Read these off the matrix that follows.
1) Report the third entry in reading order.
2) Report the top-left entry.
3) Report the third entry on the main diagonal.
4) Report the third entry from the end, reading row by row.
5) Report the fifth entry from the end, reading row by row.
6) Report the largest entry in the last column.
7) Report the entry just right of 113.
8) Report the last entry, reading row by row.
[[133 152 126 134 106 124 131 119]
 [127 113 111 107 153 128 153 128]
 [140 115 130 154 145 136 147 149]
 [154 122 102 132 128 143 109 122]
 [111 154 117 120 111 122 131 135]
 [150 131 139 143 130 150 117 123]
 [105 110 147 123 125 130 107 131]
 [148 150 130 108 123 103 106 107]]
1) 126
2) 133
3) 130
4) 103
5) 108
6) 149
7) 111
8) 107

data =
[[120 129 111 146 129 118 133 135 133 117]
 [109 135 130 127 124 127 120 130 148 111]
 [126 155 127 143 117 126 139 124 131 120]]
Indices start at 1.
The entry in row 1 and column 3?
A: 111
The entry in row 2 and column 1 is 109
The entry directly above 148?
A: 133
The entry in the top-right corner -> 117
The entry at row 1, column 2?
A: 129
The entry in row 3 and column 1?
A: 126
The entry just right of 118: 133
The entry at row 1, column 1?
A: 120

Questions about the matrix below. Counting starts at 1.
1) Find the bottom-right entry.
2) Find the bottom-left entry.
3) Find the entry in row 1 and column 1.
4) Find the entry in row 3 and column 2.
5) Find the entry at row 1, column 3.
6) Find the entry in the top-right corner.
7) Find the entry in row 1 and column 2.
8) Find the entry in row 2 and column 1.
[[131 127 136 140 121 115 127 117 120 138]
 [139 118 130 138 127 102 133 114 121 143]
 [132 124 134 142 121 107 128 112 120 139]
 [130 128 139 139 124 113 125 119 126 138]
 [137 116 130 140 127 103 132 112 120 144]
 [132 128 139 138 124 116 126 121 124 137]
 [138 120 131 140 128 103 132 115 123 141]
 [142 118 129 140 126 100 132 114 121 145]
 [137 121 132 139 128 105 132 115 123 141]]
1) 141
2) 137
3) 131
4) 124
5) 136
6) 138
7) 127
8) 139

[105 145 156 136 107 130 110 115 138 139 151 134 124]
The first entry from the right: 124
What is the third largest entry?
A: 145
What is the entry just right of the largest entry?
A: 136
What is the 3rd entry from the right?
A: 151

x =
137  123  132  135  121  132  129  131  128  124  127  124  122  117  126  116
127  128  127  133  124  133  130  116  123  123  131  116  142  135  137  105
123  134  126  114  133  122  127  140  130  133  118  138  126  130  133  144
123  135  131  119  131  129  125  129  126  130  124  124  135  125  128  128
129  125  134  129  125  126  131  130  128  127  127  128  126  127  129  123
129  127  126  126  125  126  129  133  129  130  128  130  125  132  129  132
131  129  123  131  118  129  129  131  135  134  134  127  122  125  130  137
124  130  125  125  127  127  130  125  126  129  130  123  134  128  128  126
The bottom-right entry: 126
Find the 2nd entry on the main diagonal.
128
The first entry on the main diagonal: 137
Find the 2nd entry in reading order.
123
The top-right entry -> 116
Find the entry in the bottom-left corner.
124
The fifth entry in reading order: 121
The smallest entry in the last row -> 123
Find the third entry in reading order.
132
Find the entry directly above the largest entry.
105
Find the entry just left of the smallest entry.
137
Find the third entry on the diagonal from the top-right corner.
130
Find the 3rd largest entry.
140
Find the second entry from the end, reading row by row.
128
Find the entry directly below the largest entry.
128
The first entry of the smallest entry's row: 127
The largest entry in the last row is 134
The 4th entry, reading row by row -> 135
The 2nd smallest entry: 114
Find the entry directly below the smallest entry.
144

150	147	136	141	123
137	106	135	132	126
134	145	135	132	140
127	106	131	135	136
144	109	149	109	128
150	135	145	136	137
143	117	113	149	135
112	111	115	141	146
114	127	121	117	114
132	146	125	114	118
110	145	124	140	127
Give the first entry in reading order.
A: 150
Give the smallest entry in the last column.
A: 114
Give the fourth entry in reading order.
A: 141
Give the entry in the bottom-right corner.
A: 127
The third entry in reading order -> 136
Give the first entry on the diagonal from the top-right corner.
A: 123
The entry directly below 115: 121
The entry just right of the centre entry: 136
Give the 2nd entry, reading row by row.
A: 147
Give the smallest entry in the first column.
A: 110
The 2nd entry on the diagonal from the top-right corner is 132
Give the entry directly above 128.
A: 136
The 2nd-last entry, reading row by row -> 140
The 3rd-last entry, reading row by row: 124

Questions about the grid below. Counting starts at 1.
1) The entry in the bottom-right corner?
2) The entry in row 1 and column 1?
3) The entry in row 1 and column 3?
4) The top entry of the column that holds the smallest entry?
5) The entry at row 1, column 2?
6) The entry in row 2 and column 1?
[[122 121 126 129 117 126 122 113 119 129 118 126 119 125 137]
 [127 112 123 133 126 123 125 119 118 127 114 136 117 131 138]
 [122 119 126 130 117 126 121 116 119 128 117 127 118 127 136]
 [135 129 123 125 140 122 129 119 125 138 123 123 130 128 103]]
1) 103
2) 122
3) 126
4) 137
5) 121
6) 127

array([[149, 117, 110, 138],
       [121, 124, 135, 102],
       [124, 128, 132, 129],
       [130, 134, 128, 113],
       [130, 128, 127, 127],
       [127, 122, 132, 132]])
Give the bottom-right entry.
Answer: 132
Give the bottom-left entry.
Answer: 127
Give the 2nd entry in reading order.
Answer: 117
The entry in the top-right corner: 138
The top-left entry: 149
The last entry of the smallest entry's row is 102
Give the third-last entry, reading row by row.
Answer: 122
The second entry on the diagonal from the top-right corner -> 135
Give the entry just right of 134.
Answer: 128
The smallest entry in the first row is 110

Questions about the array below. Rows and columns are numbered from 1.
1) Find the entry at row 1, column 2.
2) Find the entry at row 1, column 1.
3) Find the entry directly below the smallest entry.
4) Find the entry in row 3 and column 1.
5) Find the entry just right of 136.
6) Find the largest entry.
7) Find the bottom-left entry.
8) Find the entry just left of the smallest entry.
[[142 127 116 124 101 136 103]
 [125 134 135 134 134 123 137]
 [124 137 135 137 135 117 141]
 [122 145 151 145 146 113 152]]
1) 127
2) 142
3) 134
4) 124
5) 103
6) 152
7) 122
8) 124

Questions about the row below.
1) The 3rd largest entry?
2) The first entry from the right?
3) The third smallest entry?
4) The entry just left of 128?
[118 128 114 124 142 146 118 123 123 136 116 119 106]
1) 136
2) 106
3) 116
4) 118

128  134  106  125  124  129  117  129  127
The 3rd entry from the right: 117
Read off the third entry from the left.
Answer: 106
The second entry from the end: 129

Questions about the array below.
1) Find the last entry of the largest entry's row.
2) Find the smallest entry in the first row.
3) Find the entry just left of the largest entry.
4) Find the bottom entry of the column that holds the smallest entry.
5) Find the last entry in the row that holds the smallest entry.
6) Find the second entry from the end, reading row by row.
7) Find the bottom-left entry.
8) Find the first entry, reading row by row.
[[125 127 125 117 138 131 127 122 143 113 115 122]
 [129 130 132 130 133 129 122 130 130 130 128 130]
 [131 134 131 119 140 130 121 126 142 116 121 126]
 [125 120 115 119 112 124 147 124 124 115 130 119]
 [152 154 120 126 136 121 125 118 120 143 123 126]
 [127 129 129 128 135 130 123 126 133 128 122 128]
 [125 126 124 117 135 130 129 122 142 113 116 121]
 [133 130 132 122 116 126 135 136 125 114 144 129]]
1) 126
2) 113
3) 152
4) 116
5) 119
6) 144
7) 133
8) 125

a =
[[138 127 105 133 128 128 128 131 126 122 131 129 135 133]
 [139 121 128 130 125 128 128 133 134 125 125 131 135 127]
 [135 140 129 131 128 124 131 136 123 134 133 138 111 128]
 [125 137 117 132 127 123 133 130 122 118 128 121 128 124]
 [128 125 122 132 127 124 129 121 129 124 119 131 124 127]
 [121 117 131 130 127 126 124 133 118 127 128 123 133 134]]
Counting starts at 1.
Read off the entry just left of the largest entry.
135
Read off the top entry of the column that holds the largest entry.
127
The bottom-right entry -> 134
Read off the bottom-left entry.
121
The entry just left of 111: 138
Read off the top-left entry.
138
Read off the top-right entry.
133
The entry at row 2, column 1 -> 139
Read off the entry in row 2 and column 3.
128
Read off the entry at row 3, column 3.
129
The entry in row 1 and column 3 -> 105
Read off the entry directly above the largest entry.
121
The maximum is 140
The entry just right of the smallest entry is 133

m = [127 152 124 120 122 130 136 119 122 116 123 149]
Which number is the third entry from the left?
A: 124
The entry just left of 119 -> 136
The second entry from the left -> 152
